128 stands for zero in the data rows.
Here is a table of points, one per row:
[112  33 148 191  94  96 166 158  55  81 202 153 128   6  77  62 220 190
 202  86 136 119  76 115 157 140 104 170 221 227 106  77 105 117  91 159
 156  61 108 115 134 203 104 216 124  82 128  27]
[ 55 133 161  99 141 143  47 113 174  95 105 135 118 195  61 133  95  96
 160 154  11 122  81 186 113 145 153 125 160 123 118  98  93 105 164 130
 152  85 148 145 137 119 131 180  96 197 131 168]
[127 231 129 160 157 134 128 102  93 127  85 175 130 136 121  93 131  94
  93  89  72 127 195 116 162 215 137 147 121 169 162 112  42 211 142 180
  65 153 161 166 131 157 152  49 141 107 105  47]
[156  83  51  99 130 116 115 108 191  94 100 138 200 135 150 115  90 166
 153 109 115 128 103 139 135  69 201  78 144 111 194 159 198 213 111 124
 174 208  79 173 119 248 219 101  79 219 136 121]
[ 95  34 116 161 109 175 150 130 127 117  71  82 100  92 137 101 171 128
 112  73 162 151 153  53 141 139 103 118 101 106 159 149  77 107 143 113
  88 127  76  83 196 143 198 120 118 153 159 191]
[ 94 137  88 162  53 125 114 135  81 197 130  81 106 132 124 108  94 234
 170 134  43 206 114 153 133 135 174 110 132 111  66  83  69 108  86 153
 235 155 193 165 157 122 127  97  76  44 161  76]
[123  80 151 121 124 124  67 160 102  97 127 111  69 147 116 120 185  63
 188 223  72 144 117  86 147  91  91 130 148 176 127 122  95 189  86 122
 134  90 179 155  86  98 131 119  78 114  97  89]
[ 80  99 116 166  90 112 118 191 152 110  92 101  99 122  97 184 150 130
 150  95 129 125  93 113  47 137 163 229 213  97  76 105 132 146 127 199
  70 102 111 114 134 138 147  66 148 169  78  86]
[ 88 136 102 211 148  74 151  82 113 133 141 133 211 113  72 194 119 129
 101  90  76 193 102  33 128  77 122 135 143 131  93 166 140 161  71  65
 149 129 181 111 159  81  98 110 133 156  85 186]
[166 123 113  32 159  79 171 172 158  63  79 129 105 191  65  90 110 167
 123 194 160  71 101 117 141 134 167  87 101  37 147  70 157  94 163 120
 101  92 113 120 131 200 139  70 157  29  94 170]
[111 175 205 177  92 176 148 123 118  31 119 144  98 113 181 136 119 150
  50 189 151 172 122  55  80 134 166 104 130  54 176 105  93  95  98 160
 114 109 116 135 159 148 107 169 155 135 129 144]
[108 160 164 165 157 158 110 153  94 161  48 207  75  84 189 129 133 112
 202 176  88 165 196 158  79  93 130 199  96 149 111 111 168 172 243  93
 170  68 140 145 151 192 115 120 150  49 144 108]
[ 97 140  58  61 139 159  98 172  68  58 198 112 106  82  94 180 134  78
  58  45  48 124  60 151  88 113 117  59 142 185 101 178 101 125 161 182
 170 174 125 105 125 131 133 117 114  83 168 204]
[130  63 179 151  61 129 182  93  61 114 223 106  54 243  76 121 191 165
 122 117 163 169  64 113  74 145 113 201 113 153  56 101 183 151 156  87
  84 110 133 105 145 158  96 128 105 133 120  77]
[122 115  84 112  94  91 218 139  66 114  53 140 158  69 159 188  81  90
  95 111  92  64  69 116 102 190 164 126 126 116 117 167 167 143  88 101
 180 105  81 127 134  84 226 116 155 127 110  85]
[120 176 145  81 130 168  25  67 145 131 166 186 198 120  91 132 144  82
 116  88 139 209 120 163  64 172 206 139  77  96 118 147   0 237 157 152
 151 108 102 138 196 108 169 157 146 113  80  48]
[165 164 123 118  48 143 149 173 156 162 133 123  87  70  90 138 151 132
 166 126 132  88 125 206 140 165 106  60  90 127 189 172  86 194 138 102
 168 109 103  72 101 157  52 113 104 165  59 112]
[161 107 140 140 117  73  95 119 129 116 119  97 116 107 125  85  83 105
 118  10  74  94 211 164 169  36 127 112 155 115 155 196 179 163  57 155
 161 149 166 118 174 154 126 146 139  77 183 100]
[109 120 186  97 136 150 128 197 129 169 149 134 121 142 134  93 107 212
 155  92 151  81 171  96 151 187 100 178 108 200  28 167  90  93 117 141
 180 177  76 160 126 140 113 103 103 161  98 150]
[ 51 184 147 150 103 206 180 107 117 141 126 116 156 104  68 116 118 132
 129 116 101  92 185 144 125  77  36 110 100 122  91 171 181 151 124  89
 143  35  42 153 133 123 176 129 115 135 127 132]
[ 88 110 146  74 112 137 148 161 130  88  33 140 121 190 160 151  89 139
 130 118 166 161 133 104 149 107  57  99 129 153 164 151  99 132 150 143
 100 178 180 155 130 136 136 170  24 112  76  77]
[ 99 126  91 130  83 146 175 124 157 203 189 109 126 145 163 149 122 150
 134  79 110 182 162 157 118 184  74 115 156  68 114 121  87  90 146 182
  53  50 126 139  88  84 138 143 109  52 137  71]
[120 153 154 124 116 104  91  88 144 175  80 107 193 112 151 148 139 108
 101 168 131  77  59 111 124 144 160 154 105 158 191 221 209 126 197 150
 137 128  70 168 162 158 105 122 142  56  80 205]
[147 167 139 114 141 165  79 165 147 231  16  91 176 172 175 134 142 102
 119 136 113 179 170 122 156 205 155 101 115  84  55 140 103 127 142 169
 105 141 212 106  21 174 159 145 133 135 184 234]
[162 138  76 143 136 208 152  66  64 125 163 134 158 106  74 149 101 125
 163 113 161  51 207 112 140 104 110 172 111 142 136 118 104 102 127 153
 143 125 196 125 192 165 130  90 165 192  60 150]
[112  96 138  82  55  69 185  94 174 141 178 104 221  69 125 117 111  90
  56 177 161  75  91 100  67  99  89 177 112 148 175 100 121 164 136 198
 113 221 138 206 117  93  99 170  89 168 187 219]
[117 112 175 121 183 117 154  53  52  65  96  58 111 209 126 152 154 123
 149 148 104  90 150 145 129 123 108 125 155 176 193  74 148  97 128 122
 143 132  48 166 186 224 183 157 111  92 126 121]
[ 57  90 151 166 155 140 116 100 106 116 158  64 101  86 148  75 169  80
  81 167 181  75 101 133 155 114 138 126  70  94  79 207 101 106 107 166
 116  64 219 190 159 178 132 104 168 145 101 150]
[110 144  97 127  96 105 147 118  64 163 124  97 123 160 175 147  76  50
  80 139 188 143 124 183 130  33 130 155 123 104  26  40  67 166  60 149
 160 120 102  64 131 115  88 139 143 128 100 152]
[ 40 148 101  94 167 232 199 122 105 137 181  67 174  85 177 178 154 109
 163 136  92 191 183 182 181 105 166  52 125 128  96 127 152 168 145 166
 111 209 164 136 105 108 124 165 178 122  95  67]
[140 163 146  79 116  66 192 132 123 159 133  94  62  92 101 168 141 176
 155 130 109 212 113 196 128 120 138 179 121 167 196 110 134  58 100 141
 128 186 139 123 171  97 200 114 202 153 144 211]
[206 125 163 129 184  48 120 140 186 120  30  62 141  72 141 135  86 115
  92 139 140 105 157  89 158 146 108  95 146 118  42  31 131  72 133  86
 111  96 104  93 153 199 139 175 116 137  79 139]
[139  67 123  92 179 127 122 234 161 110 151  71 101 208 196 140 186 142
 162 233 195 163  59 141 161 167 142 173  79 122 168 161 193  79  82 130
 198  93 193  75 112  43  96 138 157 116 164 128]
[ 95 126  91 155 203 130 145 158 192 191 188 178  72 129 114 117 130 104
  39 117 150 148  60 140 167  85 101 114  63 151 158 143 163 109 145 166
 137 124 137 190 162 116 209 214 127 182 104  84]
[155 133  84 163  93 135  85 111 119 103 207 121 108 191 236 126  52 169
 107 136 137  71 132  86  83 172  65  97 149 192 127  89 158 129 178 113
 126 109 156  85 127  93 176 132 179 156 116 165]
[167 150 120  74 143 120  93 169 122 143 173 135 174  63 177 132 150 121
  90 195  92 146 150 156  81 106  75 146 121  83 151 118 154 109  55  92
  49 109 129 118 130 132 145 151 107  55 108 123]
[140 186  93 144 125 124 149  80  84  83  82 160 105 115 169 129 183 159
 184 160 230 142  85  84  70 137 169 124 165 185 137 220  62 149 108 128
 116  34 120 138 103  57 126 109 118 167 125 157]
[149 170 183 123  90 163   2 201  98 190 165 108 152 153 107 203 146  76
 172  96 230 105 102  92 135 114 127  39  95 164 137  86 195  91  71 112
  62 130 205 162 144  89 166 146 105 102 173 139]
[123 110 139  96 141 190 133 128 114 156  63 230  74 126 105  70 140 125
 106 116 171 102  85  96  87 161  53 116 166 134 109 132 131 140 116 101
 175 209 148  83 106 116  79 143 198  84  87 133]
[153 129  96 126 132 115 133 126 143 137 182  97 156 147 183 110 156 169
  98 111 135  81 141 112  93  58 178 120 171  69 166 123 108  79 112 134
 162 127  92 120 116  47 126  66  94 109  95 171]
[193 187 181 124  89 124 132 137 175  62 184 149 105 136 168  82 108  72
 157 147 129 154 146 105 203 112 162 163  61 156 122 147 162  86 115 141
 101 135  63  84  46 128 160 123 101 152 100 139]
[146 106  64 127  99  80 104 184  97  94 110 129  76 136 144 112 143  48
 187 123  94  94  94  34  97 191  56 206  60 107 166 134 123 118 107 133
 157 135  66 109 102 155  97 113 181 121 180 142]
[156 101  61 170 127 126  83  41 245 159 153 136  96 151 152 199 134 131
 139 173 124 135  74  81 143 113  89 134 163 172 137 124 139  53 134 190
 153 155 120 114 101 118 116 108 128 111 144  98]
[159 150 152 195  75 101 204 167  89 132 171  92 218 110  46  55 163 177
 142  93  88 143 115 140 104  82 139  60 140 109 125  80 143 101 226 165
 170 129 163  69 103  96 191 151 121  83 196  57]
[142 168  84 135 106 109 125 170 142 121 140 140 108 184 146 146 130 107
 104 117 104 191 134 184 193 161 138 102 186 166 139 129 147 104 111 115
 141  37 129 122 215 142  66  78 170 157 107 169]
[101 171 178 100 135  20 176 135  77 174 155 158 129 187 180 131  89  98
 210 139 165 100  99 104 196 139 166 132 194  23 166 159 129 109 161 145
  88 170 147 117 134 133 128 173 155 119 124 148]
[192  73 138 118 168 152  71 160  97 171 135 113 127 170 107 121  69 196
 168 210  56  97  95 114 118  85 139 155  95 155 106 224  35 156 102 152
  12  88  68  96 160 110 131 122 224 109 143 120]
[ 92 132  84  11 161 144 148  89 201 160  86 108 166  99 126  66 139 142
 116  74 104 107 171 104  95  79 144 112 141 163 162 102 151 148 171 104
 111 103 170  64 166  66  76 174 146 133 144 152]
[166 181 187 123  80 145 178 105 170 139 114 139 100 166 140 107 141 140
 157  99  59  89 148  99  51 127 181 111  60 148  87 139 194  93 103 130
 114 149 123 129 127 114  62 135 120 121 110  95]
[130  31 119 105  78  86 114  83 145 104 115 206 114 163 107 160 154  76
 156 142  98 149 225 108 154 130 113  58  86 132 123 105  65  54 195 142
 147 123  90 188 171  90  69  72 140 181 117 111]
[107 142 137 176 157 116 126 163 118 138  57 128 113 118 157 118 115 193
  70 107 148 132 153 177 190  51 183 156 109 132 170 108 158  98 182 112
 134 144 156  93 113 143  35  67  51 102 145 120]
[ 60  65 253 127 127 187 154  68 161 166 149 185 127  87 100 185  95 129
 123 100  86 116  76 161 188 107 124 146 155 143 152 110 103 186 132 143
 136 146 178  86  74 117 171  51  94 106 119 169]
[152 121 150 131 122 172  89 123 154 175 120  91  34  59 123  50  77  79
 115 133 168 205 207  99 132 169 200 147 225 105 127 180 121 169 208   8
 117 151 142 193  93  93 169 158 128 169  58  82]
[139  77 102 218 108 190 172 173 187 151  96 143 155 118  79  41  39 118
  91 147 109 145 155 195 173 164 196 152 126 164 183  75  90 136 136  97
  70 152 168 138  76  76 105 157  94 102  84 147]
[ 98 119  75 113 141 200 140  60  93 139  88 158 171 113 169 155  94 121
 143 120 113 116  68 164 132 139 116 148 143 124 115 165 170  53  75  72
  51 151 122 110 144 153 110  74 120 135 204  60]
[ 60  85 133 103  32  95  90  97 144 110 122 175  98  88  72 124 129 158
 128 124 181 131 174 136 172 116 150 195 144 101 114 134 177 171 113 125
 128  95 109 129  86  95 138 185 174 113 178 131]
[219  37 108  99 116 146 141 143 110 127 111 158 145 123 162 194 136 124
  99  90 128 166  79 102 149 131 149 102 105  89 115 136 152 130 157 142
  92  72 141 149 102 182  62 123 132 129 108 145]
Along one direction, these points spread out more than along any other. Take the direction at right angles to it along which they spread out most. Then take the direction at right angles to both along which they spread out most. Go by this last direction. Where along it does each point below lie, from 0 to 99? 50 is the average, and the first point above lies past it. One standard deviation of the points above along it is 16.
[134 112 121 128 186  75 154 123 108  62 128 135 185 157 119 132  74 121
 132  75 120 179 195 245  71 113 104  94  75 199 128 130 100  92 130  84
 136 111 210 142  49 137 125 112 133 160 147 125] : 55
[154  91  92 159 241  95  88 106 112 154 156  92 138 184 120 109 154 110
 204  87 200  88 122 149 113 152 151 128  80 115 145  50 111 127 118  80
 117 143  55 172  89 109 138 153  81 124 108 141] : 46
[ 97 162  87 170 144 117  71  81 146 156 131 137 112 122  62 172 171 187
  78 114 146 115 179 133 101 107 158 137 111 121 191 139 135  80  82  99
 150 146 108 149  34 156  89 198 177 151 142 112] : 56
[154 122 109 157 115 120 121 117 172  94 203 163 119 169 149 154 218 162
 132 135 129  69 140 221 148 129 100 129 138  87  66 162  80 207 161  12
  90 194 140 182 155 141 129 124 158 117 167 170] : 49
[203 145 184  43 167 164 123 129  90 142 123 176 116 145 158 129 189 163
  73 104 114  98  96 121 222 179 111 146 142  96 121  40 101 172 114 127
 144  79 164 163 106  71 132 200 126 172 178 164] : 42
[189  97 140 159 175 115 133 118  84 165 149 158 103 139  97  95 102  96
 146 168 131 164 134 157  54 137 107  96 165  86 133 182 214 128  80 216
 131 146  87  54 196 138  91 137  52 180 165 151] : 59
[179 142 161 123 179 105  77 120  63  94 102  88 146 129  66 139 110 158
  53 173 183 113  98 179 154 106  54 152 159  84 141 151 162  94 169 158
 144 207  55 150  80  52 128 126 183 190 149  41] : 58
[178 193 128 163 139 114 139  56 186 111 191 128 100  83 107 180 110  77
 112 150 147  97 119 103 119 155 151 151 114 153 109 174  48 175 170  87
 186 150 131 120 147 120 215  91  59 157 248  90] : 57
[175 123 154 147 134 155 182 203 221 144  98 153 174 176 113 139 165  61
 136 157 155 149 212 107 121 112 117 130 166 118 129 110 125 113  48  89
 162 162 100  97 150 188 141 142 175 120 115 122] : 43
[ 54 116 137  65 103  67  87 147 121 173 117 143 116 126 161  65 163 168
 120 174 144  94 106  81  97 104 126  78 117 178 150  64 174  86  61 114
 103 122  84 144  99 138  84  60 136 194 163 100] : 55
[125 188  88 164 121  91  65 134 135  63  64 125 148 127 133  63 139 161
 144 134 132 141 140 147 140 149  64 136  92  81 106 102 150 124 126 124
 155 162 165  37 171 147 145 121  84 135  63 150] : 45
[ 73 142  93 207 196  98 130 147 126 109 138 185 143 104 116 202 108 203
  83 126  81 111 230 183  94 160 170  42 140 112 105  86 217 179 144 173
 102 148 104 137 108 110  99 127  51  66 116 135] : 61
[122 190  80  60 204 153 156 127 177  98 199  82 172 121  84 153  75 133
 102 108 197 123 131  65 159 198 140 185 180 137 116 177 111 143 158 116
 149 124 128 124  91 157 108 110 113 102 209  77] : 54
[149 181 199 162 130 159 136 115 128  54 126  87 151  65 196  63 105  92
 221 119 140 135  57  77 119 114  62 112 114  88 129  98 133 139 140  67
 108 128  89 178 158  86  67 106 181 170 120 209] : 47
